One turn moves each row of this set onto another row. After a few examples, where does it send each row asked below?
nekez: -0.80	-3.91	-2.05	-1.47	-2.18	-1.93	+0.66	-1.33	+3.41	+0.76	+1.16	-2.76	+0.97	+4.23	-2.97
Viguz: -0.16	-4.09	+3.20	-0.96	-4.45	-2.31	+0.72	-3.72	+0.94	+0.31	-0.86	+0.80	-0.36	+1.89	+0.24
deva: +0.38	-1.02	+2.58	-3.05	-1.25	-1.93	+3.28	-4.85	+0.58	+0.47	+1.78	+0.05	-0.35	+0.98	-2.11
bom: -0.83	-3.04	+3.69	-1.32	-3.95	-2.30	+0.11	-3.37	+0.43	+1.21	-0.68	+1.58	-0.94	+2.02	+0.06
bize: -0.98	-4.81	-1.93	-2.83	-2.82	-2.59	+0.47	-1.37	+1.63	-2.37	-0.91	-1.35	+0.90	+0.93	-2.41
kagi: -0.72	-3.74	+3.20	-0.89	-4.23	-2.22	+1.37	-3.71	+0.80	+0.94	-0.20	+0.85	+0.10	+1.45	+0.36
veso: -0.22	-5.85	-1.35	-3.46	-2.06	-1.64	-0.51	-0.70	+1.49	-1.22	-0.77	-1.02	+0.80	+1.27	-2.61
miru: -2.41	-1.10	+1.77	-0.99	-3.12	-1.73	+3.32	-2.98	+0.43	+0.18	+1.37	-0.77	-3.15	+2.64	-1.80
fum: -0.03	+0.33	+2.40	-1.06	-1.77	+0.38	+0.91	-0.86	+2.16	-0.28	+0.77	+1.50	-1.16	+1.67	+0.30
Baz: +0.14	-2.07	-3.30	-3.66	-0.97	-1.81	-0.38	-1.89	+2.65	-0.26	+0.77	+0.21	+1.61	+2.93	-3.60
bigu: -1.29	-1.65	+3.80	-2.69	-0.79	-0.95	-0.38	-2.82	+1.21	+3.15	-0.93	+1.32	-1.39	+1.42	-1.98
Nenom: +0.53	+0.26	+2.28	-0.72	-1.62	+0.77	+1.30	-1.36	+1.32	-1.31	+0.62	+0.91	-0.71	+2.40	-0.32
moni: -1.00	-5.23	-1.64	-3.43	-2.59	-1.70	-0.66	-1.14	+2.91	-1.08	-0.96	-1.30	+1.33	+1.25	-2.28
zisil: -1.73	-1.30	+3.16	-3.42	-1.31	-1.58	+0.18	-3.12	+1.37	+3.31	-0.47	+1.12	-2.42	+1.09	-2.36
femi: +0.28	-3.65	+2.95	-0.03	-3.49	-1.89	+0.83	-4.09	+0.90	+0.90	-0.66	+0.63	-0.72	+3.23	-0.01
puda: -2.71	-2.43	-3.12	-2.44	-1.61	-2.46	-0.73	-0.47	+1.10	+1.21	-1.26	-0.89	-0.66	+1.77	-3.10
Lezaz: +0.72	-0.84	+2.36	-3.87	-0.84	-2.06	+2.57	-5.09	+0.57	-0.83	+1.53	+0.85	+0.72	+1.24	-2.06
vipo: -0.80	-1.99	-3.53	-3.47	-0.82	-2.05	+0.10	-1.66	+2.17	+0.07	+0.07	-0.60	+1.95	+2.32	-2.93
Tigup: -1.16	-3.47	-1.49	-2.03	-0.61	-0.92	-0.85	+0.85	+4.24	+0.16	+0.95	-1.07	-0.14	+1.99	-2.33
Mudi: +0.70	+0.09	+1.88	-0.52	-0.92	+0.31	+0.83	-1.51	+1.11	-0.40	+0.40	+1.82	-1.30	+2.61	-0.18
gomo: -0.88	+0.22	+2.69	-1.04	-1.68	-0.10	+0.90	-1.03	+1.77	-0.15	+0.88	+1.92	-0.51	+1.80	+0.26
zire: -1.33	-3.34	-2.94	-1.69	-2.57	-2.41	+0.55	-1.53	+3.26	+0.39	+0.59	-2.72	+1.01	+3.26	-2.63
Paf: -1.50	-4.04	-3.02	-3.33	-1.99	-1.81	-0.86	-1.16	+1.58	+1.88	-0.71	-0.88	-1.43	+1.64	-3.80
segib: +1.38	-2.34	+2.92	-3.40	-0.37	-1.61	+2.50	-4.93	+0.72	-0.85	+0.80	+0.66	+0.14	+1.29	-2.27
vob: +0.14	-2.05	-3.22	-3.21	-0.93	-1.80	-0.17	-1.45	+1.88	+0.64	+0.41	-0.18	+1.94	+3.38	-3.28
kiv: -1.48	-1.31	+1.35	-0.62	-2.64	-1.83	+3.53	-3.20	+0.55	+0.36	+1.76	-1.62	-3.39	+2.42	-1.62
Tet: +0.82	-1.98	+2.75	-3.61	-1.03	-1.98	+2.38	-5.33	+0.10	+0.12	+0.69	+0.22	+0.78	+1.17	-2.28
fuze: -0.35	-1.77	-2.87	-2.64	-1.47	-2.66	-0.03	-1.67	+2.64	+0.37	-0.13	-0.35	+2.97	+2.27	-2.17
naku: -1.40	-2.74	-0.86	-3.56	-0.94	-0.80	-0.28	+0.36	+4.80	-0.52	-0.25	-1.38	+0.49	+0.93	-3.24
fuf: -1.38	-3.96	-3.06	-3.31	-1.49	-2.12	-0.57	-0.74	+0.50	+1.47	-0.83	-0.79	-0.77	+2.11	-3.63
pov: -2.27	-3.83	-2.89	-3.68	-1.81	-2.12	-0.77	-1.24	+1.41	+0.96	-1.16	-1.29	-0.58	+1.27	-3.64
tel: -0.40	-3.73	+3.14	-0.05	-4.33	-1.50	+0.43	-3.14	+0.42	+0.65	-0.94	+0.10	-0.89	+2.65	-0.02
nifal: +0.33	-0.85	+2.35	-3.55	-1.89	-1.57	+3.13	-4.64	+0.67	-0.75	+1.27	+1.04	+0.53	+1.01	-1.99
dobep: +0.13	-5.76	-1.74	-2.69	-2.35	-1.98	-0.64	-1.08	+2.34	-0.95	-0.30	-0.60	+1.34	+0.97	-1.95
nese: -1.06	-1.53	+3.63	-3.50	-0.89	-2.09	+0.51	-3.87	+0.69	+2.95	+0.12	+1.45	-1.41	+1.10	-1.75
pigun: -0.87	-4.19	-0.70	-2.76	-0.90	-0.39	-0.63	+0.77	+4.38	+0.25	+0.34	-1.90	+0.26	+2.33	-2.70
filar: -1.50	-3.70	-1.73	-1.74	-2.90	-3.12	+0.95	-2.04	+4.05	+1.25	+0.15	-2.96	+0.90	+2.85	-2.96
pubo: -1.29	-0.97	+1.58	-1.26	-1.70	-1.03	+3.63	-3.11	+0.40	+0.89	+1.41	-1.61	-3.17	+2.31	-2.61
Ral: -0.99	-2.14	+1.43	-0.82	-1.67	-1.27	+3.24	-3.36	-0.14	+0.26	+1.05	-1.01	-4.12	+2.39	-2.19
dol: -0.62	-0.57	+2.22	-1.02	-2.55	-0.82	+3.46	-2.84	+1.04	+0.14	+1.78	-0.87	-3.27	+1.96	-1.47
Sen: -0.88	-1.73	+3.62	-2.57	-0.39	-0.79	+0.13	-3.29	+2.18	+3.23	-0.67	+1.04	-2.33	+1.87	-2.30
kinen: +0.14	-0.49	+3.11	-0.74	-3.04	+0.05	+0.95	-1.39	+1.44	-1.11	+0.52	+1.27	-1.52	+1.98	+0.17
Lugav: -1.96	-1.13	+3.25	-3.44	-1.50	-1.01	+1.14	-2.94	+1.77	+3.35	-0.24	+1.11	-2.24	+0.52	-2.25
Bivaz: -1.22	-4.25	-2.65	-1.55	-2.35	-2.81	+0.52	-1.84	+3.12	+0.30	+1.53	-2.54	+0.28	+3.86	-2.93
zazuz: -1.60	-3.13	-1.57	-2.47	-1.56	-0.75	-0.61	+0.49	+4.73	+0.15	+0.13	-1.86	+0.61	+2.16	-2.33

Mudi -> Ral
kiv -> Lezaz
And these:
moni -> zazuz
Bivaz -> Baz
nese -> bom
tel -> Nenom
fuze -> puda
kagi -> gomo
vob -> fuf

